In the rows, 128 means zero.
Turns in one plane each, and the order they were made in; the first pair answered
nutim (before -> after):
[134 139 121 111 144 164 108 124 127 108 130 112 155 123 129 124 176 105
 120 173 117 145 153 110 119 136 138 118 130 125] -> [113 143 121 110 146 153  91 121 129 110 105 111 136  98 107 148 158 116
 114 161 127 129 136 105 123 149 117 117 138 123]
[109  99 122  98 110 134 122 109 156  91 111 113 135 127 128 155 146 107
 143 111 157 104 145 154 149 140 119 124 130 130] -> [105 100 124 115 117 120 123 111 155 102 111 114 118 130 128 161 132 116
 147  94 153  99 133 158 151 142 112 122 137 145]
[159 107 132 135 126 131 141 122 122 136 134  79 166 146 120 123 116 114
 140 164 182 109 145 121 118 111 117 156 154 158] -> [160 109 126 137 136 134 129 125 133 127 122  75 173 139 123 131 121 113
 143 169 187 115 144 126 122 120 117 157 157 149]
[136 155 154 161 147 105 129 131  89 161 149 101 117 110 102 122 105 139
 108 130 115 176 113 105 126 110  86 118 137 140] -> [154 144 155 165 146 113 136 129  91 162 172 101 134 128 126  95 118 127
 110 135 112 178 130 109 120 104 107 120 132 138]
molu (before -> after):
[176 115 141 151 153 127 178 160  78 141  96  92 143 159 148 146 122  79
 131 177 164 108 136  74 121 145 146 150 137 155] -> [178 113 135 150 149 137 182 157  76 136  98  96 152 154 144 142 138  81
 128 188 161 118 141  80 125 146 150 144 137 152]
[159 146 144 141  86 160 130 135 121 148 100 110 150 108 184 119 114 151
  98 141 118 124 149 115 110 134 149  56 117 134] -> [152 151 146 151  79 142 135 130 118 169 104 117 138 112 178 119  89 169
 110 132 130 114 126 114  91 133 142  65 129 141]
[122 131 106 152 107 116 145 139 103 168 171 149 119 172 110 106  93 153
 144  96  86 155 100 105  91 130 143 124 138 119] -> [127 130  70 126 123 146 111 150 103 145 138 129 130 142 100 140 131 143
 152 116  81 154 106  85  99 157 147 120 153  88]
gok (before -> after):
[149 136 181 135 119 117 112 132 128 127 126 136 121 124 119 153 141 110
  87 165 131 129 103 123 138 115 126 123 132 113] -> [145 134 190 136 119 118 121 137 127 129 126 136 119 123 120 157 128 111
  98 157 142 137 105 122 137 110 116 121 128 115]
[133 138 136 121 116  89 117 153 157 107 124  98  88 150 124  96  91 173
 103  83 142 109 114 179 156 120  99 135 100 163] -> [157 129 133 128 113  95 133 130 157 104 131  80 103 165 131  99  96 154
 116  92 168  97 113 171 157 123 100 151 112 162]
[166 144 105 133 155 136 106 168  99 132 136 120 145 108 113 117 158 134
 105 172  77 153 138  85  98 142 146 161 125 108] -> [150 163 125 132 152 126 108 176  99 146 131 126 126 102 108 116 140 158
  81 173  63 164 132  94  98 144 142 144 102 111]
[141 125 139 108 116 120 161 168 157 121 160 131 146 131 129  43 115 109
 118 152 124 128 158 140 155  97 124 106  76 111] -> [143 115 137 106 108 113 170 174 155 122 163 125 148 137 129  52 118 107
 126 161 120 121 164 131 154  98 129 109  83 111]
mipok (before -> after):
[131 137  99 138 141 153 173 143 116 124 129 120  97 118 149 168  98 128
 132  74 177  92 157 141 160 164 110 115 139 171] -> [144 132  91 116 155 180 173 150 112  99 121 105 123 115 157 162 136 112
 125 106 170  94 179 133 160 170 126 115 141 147]
[139 176 113 141 159 119 123 156  89 157 151 141 142 125 101 104 121 146
 124 158  81 161 105  77  86 132 144 134 134 111] -> [152 177 133 157 155  96 136 159  99 169 160 131 132 131  98  99  92 145
 131 151  99 155  95  82  79 128 134 139 136 129]
[116 138 121 139  94 135 146 117 157 136  91 151 105 148 141 124  93 124
 115  64 165 111  93 133 177 127 155 120 138 133] -> [151 124 110 137 104 153 145 104 158 114  92 131 143 162 148 126 133 103
 127  96 185 108 114 121 180 130 160 144 157 128]
[ 93 127 146 149 121 112 137 109 121 142 124 130 103 149 110 123  95 134
 142  98 147 108 103 135 121 134 106 153 132 156] -> [132 118 125 121 135 149 124 109 120 109 118 107 158 145 121 128 158 101
 144 143 150 122 145 120 131 146 134 162 144 130]
puf (before -> after):
[151 138 132 175 130 117 141 121 108 157 164 136 141 168 114  96 118 138
 167 128 114 144  93 103 120 116 154 129 149 112] -> [134  96 101 137 116 127 135 102 126 128 120 105 137 158 113 145 124 118
 186 101 151 113 106 123 134 140 137 129 174 117]
[111 114 117  95 120 154 116 133 133 115  99 123 144  87 133 154 144 110
 112 127 128 159 136 124 146 110 134 106 111 131] -> [118 144 128 121 122 139 136 145 115 137 129 135 142  97 117 132 125 132
  95 125 106 174 121 112 122  98 136 103 117 126]
[164 118 166 148 139 133 187  61 137 178 124 137 114 110 150 120 173 128
 142 110 135 144 101 121 116 118 109 142  98 129] -> [153 107 163 137 129 126 181  65 140 175 107 134 111 104 152 141 167 131
 149  97 136 140  84 123 122 129  96 141 101 126]
[100 120 130 107 111 125 124 112 142 143  99  99 124 119 120 162 113 128
 137 108 176  92 111 136 125 153 114 128 166 143] -> [152 152 162 133 131 135 143 127 121 129 156 118 177 136 139  92 151 111
 121 173 168 127 155 126 135 124 140 136 116 140]

(2 to 3 turns a pair)
[138 142 161 136 157  85 115 136 105 149 135 117 135 127  87 130 104 153
 117 155 163 124 111  95 108 123 106 156 139 164] -> [ 84 129 140 108 138  95 107 134 127 134  93 128  98 102  92 165  94 169
 109 105 151 111 107 118 138 143 102 124 133 150]
puf mipok mipok
[162  52 162 108  96 154 179  85 135 117 159 136 122 194 142 132  73 107
 124 132 164 100 139 107 144 109  83 141  92 129] -> [147  53 158 100  92 152 175  78 130 118 139 138 112 198 129 139  54 115
 131 111 157  89 120 109 134 119  78 142 102 135]
puf puf
[183 122 116 113  91 166 100 139 120 102 134 166 152 142 142  79 195 115
 136 182  83 136 181 137 163  85 171 108 101  93] -> [146 148 135 141  65 135 124 147 127 129 145 204 103 151 143  72 142 158
 138 129  55 140 148 155 161  71 161  88  84  94]
mipok nutim
[169 109 117 151 121 133 155  90 125 146 153  94 118 162  77 109  89 101
 168 108 191 103 108 132 112 142  95 148 164 143] -> [126 119 117 138 112 125 141  90 126 153 128 105  86 137  72 146  69 132
 156  78 173  95  90 138 117 138  75 132 155 147]
molu mipok mipok
[133 138 118 173 134 110 157 126  97 185 150 103 145 161 104 142 125 147
 150 134 155 126 111  89  71 121 134 175 186 160] -> [ 98 175 130 167 131  97 141 147  96 188 138 133 114 134 110 147 112 178
 121 118 103 148  93  89  85 121 123 150 155 147]
mipok gok mipok
[157 102 110 122 116 140 140  98 139 104 111  92 205 172 113 143 180 107
 113 144 213 116 129 164 149 127 149 165 170 139] -> [146 111 138 126 116 132 146  99 144  89 108 101 194 165 131 122 172 116
  88 148 207 118 145 184 171 113 149 153 143 147]
nutim molu
